In the data rows, the value 128 means zero.
Here is a table of points, one per row:
[164 134 156 123 103 117 171 132  98 134  78 135 169  80 166 161 175  80
 129 110  93 148 107 124 140  96 167 121  84  93 162 122 130 114 154  89
  92  84 174  93 145 107 165 142 106  86 126 135 106 165 132  98 161 173
 173 122 114 115 148 160  42 122]
[ 97 102 149 101 120  51 168 136 106 127 205 145 169 172 129 104 144 157
 108 149 146 115 132 133 193 128 152  89 109 106 164 128 128 129 147 133
 192  87  92 159  99 174 127 210 154 135 143 155 135  97 172 118 135 141
 115 116 116 103 151 160 119  88]
[152 144  86 150 117 142 119 112 135  85 130 129  78 108  98 102  89 162
 110 123 130  65 152 142 146  85 112 131 109 123 179 108 115 162 135  68
 118 118 190 114 126 131 126 163  69 144  81 139 146  84  93 166  71 165
 117  60  87  98 101 126 108 138]
[104 158 103 140 154  87  57 158 129 161  84 176 147  99 157 129 182 185
 117 103  71  74 172  99 100  84 116 110 150 117 103  75 126  82 135 184
 113 160 108 113 100 146  71 121 157 158  93 137 132 124 162 116 136 101
 122 143 121 109 124 170 100 173]
[ 85 114  97  93 165 189 158 167 198 124 136 164 124 115 160 217 137 129
 149 102 116 134 113 130 139 132 155 127 146 109 211  97 141 147 186  90
 150 122  78 179 131 134 100 179 141 135 185 144  82 127  92 167 122 100
 129 173  93 129 147 103 174 161]
[157 116 200 106 157 160 185 100 141 140 135 128 119  88 107 109 143 113
 149 137 110 149 134 153 145 128 102 118 113 169 143 134 115  68 127 155
 162 120 110 105  55 156 130 113 150  97  87 147 169 179  61 205 141 112
 159  87 159  75  94 150 144 154]
[182 122 104 140 114  89 137 148 148 116 106 168 133 145 127 111 176 157
 141 132 161 169 126 173 136 152  88 125  90 163 156 145 108 134 128 154
  92 125 188 148 101 132 137  98  89 108 137 143  75 128 127 197  86 132
  89 212 126 153 156 196 143  90]
[149 136 109 134 199 136  99 129 100 170 164  95 166 159 115 164 141 142
 111 101 102 124 168 135 168 155 161  52 146 175  98 134 134 163 122 123
 146 104 148 113 126  94  97  30 164 172 122 116  64  89 122 129 138 132
 188 103 113 148 148 166 125 186]
[143 154 143 128 121 194 115 102 126  94  97 120 168 178 108  74 119 126
 166 110 113 154 139 148 117 169 133 164  85 104 118 203 107 145 175 119
 135 218 124  98 126 100 137 164 144 155 137 149 158 106 118 107 135 103
  86 124  75 104 195 149 102 176]
[196  73  83 107 134 118 117 110 152 159  71 144  83 125  62 156  89 142
 111 123 106 113 162  98 102 179 127 114 115 160  97 109 151 151 102 116
 159 106  95 140 128 123 116 118 154 135 165 238 157 169 134  81 109 171
 146 148 128 105 147 147  93 109]
[123 143 144  91  61 111 148 116 157 143 160 124 165 149 142 174  84 142
 147 176  54  89  61 106 103  92 145 105  77 150  96 146 139 128 115 135
  95 142  88 143  91  93  96 102  79 109 110 194 114  79 155 173 159 133
 108 116 174 137 143  97 169 160]
[ 84 153 140 133 119 137 140 108 132 143 138 155 169  86 138 149 156 170
 150 231 173 123 169  79 144 155 120 155  96 161 121 158 117 111  99 121
 111 177 108 140 157 169 165  93 175  62 130 172 132  82 124 143  92 133
 188 109 109 165 114  83 103 139]
[122 169 130 134  93 131 126  83  94 128 135 153 103 104 107 136 137  86
 174 142 119 157 129 115 147 112  70 134 157 116 140 138 142 171 104  87
 138 110 162 153 116 104  95 160 167 188  84 134 145  87  92  82 160  67
 146 185 188 193  98 162 122  84]
[107  94 136 125 166 133 121 132 105  96 117  89 139 162 175 131 136 141
 129 104 164 111  61 114 134 117  70 162 120 123 136 104  78 213  85 164
 125 148 165  91 108 193 106 143 144 112 148 150  50 128  92 121 166 140
 145 160 153  43 116  85 102 106]
[160 122 168 133 160 133  50 129 130 129 203 119  81 101 122 123 107 165
 145 155 128 151 113 161  95  98 156 198  99 130  67 160 139 135 196 161
 107 130 122 183 166 109 131 167 173 141 135  73 104 136 104 126 121 167
 119 112 169 119 177 138  96 133]
[ 97 168 108 163 199  88 102 113 131 168 101  78 125 128 112 125 168 128
  82 141 133 150 145 107 148 109 169 121 169 105 164 178 185 149 191 165
 125 200 140 149  93  94 131  68  94 173 128 191 139 171 130 144 143 144
 128 104 131 107 104  89 131  62]
[122 124 159 122 103 169  95  69 109 102  98 182  91  94  73 100 193 105
 142 142 101 101 114 148 152 179 186 106 121 131 130 101 147 145  72 143
 152 114 134 157 163 125 130 119 107 149 116  64 109 125 188 130 147 144
 121 170 126  86 126  59 162 118]
[112 213 100 144 136 164 119 164  87 228 151 155 155 147 104  98 108 116
  94 132 126 148 124 118 101 118  72 112 101  99 121  90 185 162 120 119
 125  89 155 129 141 165 139 125 130  65 114 118 144 175 110 128 148 142
 103 119 105 124 156 104 180 135]
[121  86 111 140 112 105  93 118  91  92 126 148 154 110  72  84  83 139
 150 149  96 107 141  57 130 107 103 104 129  52 101 148 136 124 197 132
 129  91 122 116 104 145 171  88 100  99 176  98  72 175  97 129 130  69
 132 151 124 146  79 116 135 154]
[159 168 137 104 121 106 135 143  90 132 120 167 102 158 143 103  94  92
 100  91 161 109  74  75 161 137 161 115 214 136  68  86 140 111 120 129
 117 158 134 153 159  95 184 149 112  83 139 125 133  79  61 164  75 108
 131 149 121  89 118 151 134 142]
[128 128 179 144  89 156 162 152 171 135 223 124 154 108 152 200 113  73
 139 142 123  87 182 107  59 137 107  99 157 181 110 117 114 133 145 162
 159 170 130 139 103 123 103 142  53 136 165 103 115 128 133  65 108 127
 105 135  77 138 108 112 122  94]
[152 130 110  89 142 107 113 129  83  98 130  94 134  56 129 111 148 133
  88 114  91 147  68 175 107 154  91  96 135 149 190 129 120 142 152 125
 141 169 109 135 116 153 135 111 121  71 128 102 173 100 138  61  49  98
 167 115 194 154 152 106 156 159]
[130 129 128 114 114  76 161 135 112 153 126  92 174 124 109  87 124 143
  99 118  89 120 168 115 104 125  94 224 169 189 181 146  90 132 134 110
 127 121  93  92 229  90 141 136 106 132 117  90 116 127 126 151 168 160
 153 182 124 116 112 144 178 126]
[ 88 164  97  95 120 136 163 172 114  98 106 144 134  71 114 143  80  86
 127  73 151  81 134 132 138 200 132 174  96 118 113 153 117 162 146 199
  88 110  99 117 113  99 145 114 187 146 127  80 136 111 141 146 125 140
  82  66 141 139 120 156 118 100]
[143 128 133  97 107 137 120  90 166 121 138 113 165 143 111 157 172 180
 130 140 136 160  68 126  87 151  61  84 194 102 151  95 113 105 128 138
 132  99 133  93 198  97 205 128 148 172 131 119 135 133 131 152 137 149
  68  92 157 149 113 127  90 130]
[ 95 155 171 180  82 133  91 108 217 189 117 127 113 135 175 133  70  66
 131 134 148  98 120 175 134 150 148 160 169  87 166 112 113  94 166 104
 188 126 138  76 100 175 103 125 131 135 211 137  81  89 168 127 107 173
 153 134 156 150 129 149 160 137]
[126  94 134 129 158 144 133 212 153 172  94 108 131 137  95  54 148  93
 168 134 121 116 150 141 143 116 137  78 135 121  82 112  54 159 130  97
  80 141 123 121 132  81 142 203 148 119 118 126 133 118 146 155 101 140
 124 119 176 174 111  76 118 126]
[ 83 123 182 137 206 136 168 121 123  77 107  90 178 120 154  82  92 152
 151 114 156  78 149 148  39 164 121 168 151  84 112  74 194  94  70  59
 119  89 145 207 105 106 118 103  87 139 131 131 139 106 139 151 134 100
 147 153 166 142 168 131  89 119]
[124 102 114  81 104 199 133 139  84 120 139  76 125 158 160 112 153 103
  32 169 136 113 118  81 119 101 160 126  96 133 147 107 129 113 124 106
 119 144  98 104 117 181 119 107 162 180 142  87 137 130 115 168  93 143
  92 199 154 159 117 157  96 122]
[ 57 103  66  80 110 138 131 134 149 161 112  98 103 131  88 138  97 119
 109 104 148 173 111 168  85  78 127  83 113 135 113 175 125  87  87 167
 137 126 111 133 151 190 166 150  91 150 143 103 110  77 131 157 154 100
 188 141 110 128 143 133  92 113]
[153 143  93 148 138  76  54 172 132 143 146 164 143 106 102 136 142 120
 102 107 189 139 108  92  95 128 166 167 105 172 147 102 131 138  96  73
 191 163 101 106  66 110 178 119 113 136 112 118 104 163 141 139 197  78
 106 103 147 161 133 105  95 170]
[133 130  44 131 167  87 132 113 138 100 172 105 102 104 197 111 144  66
 202 133  91 136 145 129 162 123 100 110  62 136 110 105 148  82  90  91
 135 155 142 104 190 138 154 102 149 143 157 106 157 130 121 115 128 120
  91 130 154  93 112 117 154 113]
[ 75  90 125 124 121 126 124 116 103 119 136 101  82 139 115 163 130 141
  62 173 104 124 111 184 155 178  87 148 158 137  72 142 139  96  99  45
  75 142 159 174  90  90 129 144 153 104 154 121 122 169 213 118 168 109
 122 123  83 104  81 162 145 166]
[ 93  71 142 183 100 103 129 167 155 163 138 135 144 120 116 131 162 185
 113  52 113 151  91 105 108 166 175 137  87  89  68 134 145 156 143  82
 162 148 144 115 166 159 105  90 104 110  82 120 161 116  95 120 111  96
 118 126 124 135  51 150 148 112]
[154 103  76 165 141 113 164  82 132  97  97 122 166 108 130 167  99 152
 119 162 199 169 122 113 164 129 175 126 155 158  93 124 163 119 142 154
  88  97 156  45 118 126  51 185 100 106 124 102 179 142 127 117 145 127
 123 138 142 134 153 111 152 154]
[123 163 125 122 122  92 161 133 124 110  76 160  98 243 121 171 119 149
 165 161 118 217 176 142 103 115 148 143 145 152 120 118 142 149 121 103
  90 104  64 110  87 139 109  92 121 115 118  59 109 127 126  65  86 148
 113 100 154  89  84 104 117 159]
[143 128 154 130 160 124  88 181 102 111 119  74 108 150 114 131 107  55
 196 149 159 120  60 107  90 156 137 165 114 141 156 176 179 115 149 188
 123  95 119 144 186 146  93 147 166 127  49 155 102 138 183 126  85 112
 111 114  69 147 102 166 120 186]
[133 146  95 206 120 176 168 112 158 104 142 128  63 195 127 107 163 175
 102  81 119  69 107 101 118 127 121 122 101 131 154 169 153  76  82 153
 122 117 122 154 103  56 140 159 168  84 146  91 118 154 154  80 140 127
 184 147 147 154 111 121 141 123]
[146 114 173 130 134 118 109 106 169 146 154 133 174 119  90 115 109 103
  88  78 128 142 126 130 183  76 138 152 122 118 163 138  71 114  44 121
  38 113 105 154 161 131 122 104 141 153 128 126 117 150 125  94  79  80
  91 101 117 135 162 109 138 109]
[165 155 129 131 120  96 130 165  93  72 137 152  96 186 180 142 130 146
 132 137 169 115 131 187 123 156 171 122 148 110 116 117  75 149 143 152
  65 102  86 121 150 183 119  77  97 194 138 156 213 177  99 127 197 132
 207 118 111 192 131  83 144 157]
[112  98 180 114 141 160 129 140  86 109  86 138  87 132 197 181  88 159
 125 147  98 145 164 111 146  92 115 134 135 119 101 137 103 108  96 144
 218 155 115 113 132 111 147 118  91  89  92 143  96 134 150 135 126 135
 106  73 112 211 179 126 191  85]
Along one direction, these points spread out more than along any other. Take the direction at right angles to it along which they spread out most. Then take the direction at right angles to both along which they spread out most. Go by this last direction. For each point below, how far along it does it lie, from 0 to 99? The average is 50, and the first point in the table lies past the average. One standard deviation of the points above along it is 16.
[ 57 103  66  80 110 138 131 134 149 161 112  98 103 131  88 138  97 119
 109 104 148 173 111 168  85  78 127  83 113 135 113 175 125  87  87 167
 137 126 111 133 151 190 166 150  91 150 143 103 110  77 131 157 154 100
 188 141 110 128 143 133  92 113] 55
[157 116 200 106 157 160 185 100 141 140 135 128 119  88 107 109 143 113
 149 137 110 149 134 153 145 128 102 118 113 169 143 134 115  68 127 155
 162 120 110 105  55 156 130 113 150  97  87 147 169 179  61 205 141 112
 159  87 159  75  94 150 144 154] 53
[152 144  86 150 117 142 119 112 135  85 130 129  78 108  98 102  89 162
 110 123 130  65 152 142 146  85 112 131 109 123 179 108 115 162 135  68
 118 118 190 114 126 131 126 163  69 144  81 139 146  84  93 166  71 165
 117  60  87  98 101 126 108 138] 55
[154 103  76 165 141 113 164  82 132  97  97 122 166 108 130 167  99 152
 119 162 199 169 122 113 164 129 175 126 155 158  93 124 163 119 142 154
  88  97 156  45 118 126  51 185 100 106 124 102 179 142 127 117 145 127
 123 138 142 134 153 111 152 154] 46
[ 95 155 171 180  82 133  91 108 217 189 117 127 113 135 175 133  70  66
 131 134 148  98 120 175 134 150 148 160 169  87 166 112 113  94 166 104
 188 126 138  76 100 175 103 125 131 135 211 137  81  89 168 127 107 173
 153 134 156 150 129 149 160 137] 44
[107  94 136 125 166 133 121 132 105  96 117  89 139 162 175 131 136 141
 129 104 164 111  61 114 134 117  70 162 120 123 136 104  78 213  85 164
 125 148 165  91 108 193 106 143 144 112 148 150  50 128  92 121 166 140
 145 160 153  43 116  85 102 106] 59
[123 143 144  91  61 111 148 116 157 143 160 124 165 149 142 174  84 142
 147 176  54  89  61 106 103  92 145 105  77 150  96 146 139 128 115 135
  95 142  88 143  91  93  96 102  79 109 110 194 114  79 155 173 159 133
 108 116 174 137 143  97 169 160] 46
[153 143  93 148 138  76  54 172 132 143 146 164 143 106 102 136 142 120
 102 107 189 139 108  92  95 128 166 167 105 172 147 102 131 138  96  73
 191 163 101 106  66 110 178 119 113 136 112 118 104 163 141 139 197  78
 106 103 147 161 133 105  95 170] 52
[122 124 159 122 103 169  95  69 109 102  98 182  91  94  73 100 193 105
 142 142 101 101 114 148 152 179 186 106 121 131 130 101 147 145  72 143
 152 114 134 157 163 125 130 119 107 149 116  64 109 125 188 130 147 144
 121 170 126  86 126  59 162 118] 70
[ 93  71 142 183 100 103 129 167 155 163 138 135 144 120 116 131 162 185
 113  52 113 151  91 105 108 166 175 137  87  89  68 134 145 156 143  82
 162 148 144 115 166 159 105  90 104 110  82 120 161 116  95 120 111  96
 118 126 124 135  51 150 148 112] 59
[ 85 114  97  93 165 189 158 167 198 124 136 164 124 115 160 217 137 129
 149 102 116 134 113 130 139 132 155 127 146 109 211  97 141 147 186  90
 150 122  78 179 131 134 100 179 141 135 185 144  82 127  92 167 122 100
 129 173  93 129 147 103 174 161] 49
[130 129 128 114 114  76 161 135 112 153 126  92 174 124 109  87 124 143
  99 118  89 120 168 115 104 125  94 224 169 189 181 146  90 132 134 110
 127 121  93  92 229  90 141 136 106 132 117  90 116 127 126 151 168 160
 153 182 124 116 112 144 178 126] 55
[133 130  44 131 167  87 132 113 138 100 172 105 102 104 197 111 144  66
 202 133  91 136 145 129 162 123 100 110  62 136 110 105 148  82  90  91
 135 155 142 104 190 138 154 102 149 143 157 106 157 130 121 115 128 120
  91 130 154  93 112 117 154 113] 63
[152 130 110  89 142 107 113 129  83  98 130  94 134  56 129 111 148 133
  88 114  91 147  68 175 107 154  91  96 135 149 190 129 120 142 152 125
 141 169 109 135 116 153 135 111 121  71 128 102 173 100 138  61  49  98
 167 115 194 154 152 106 156 159] 56
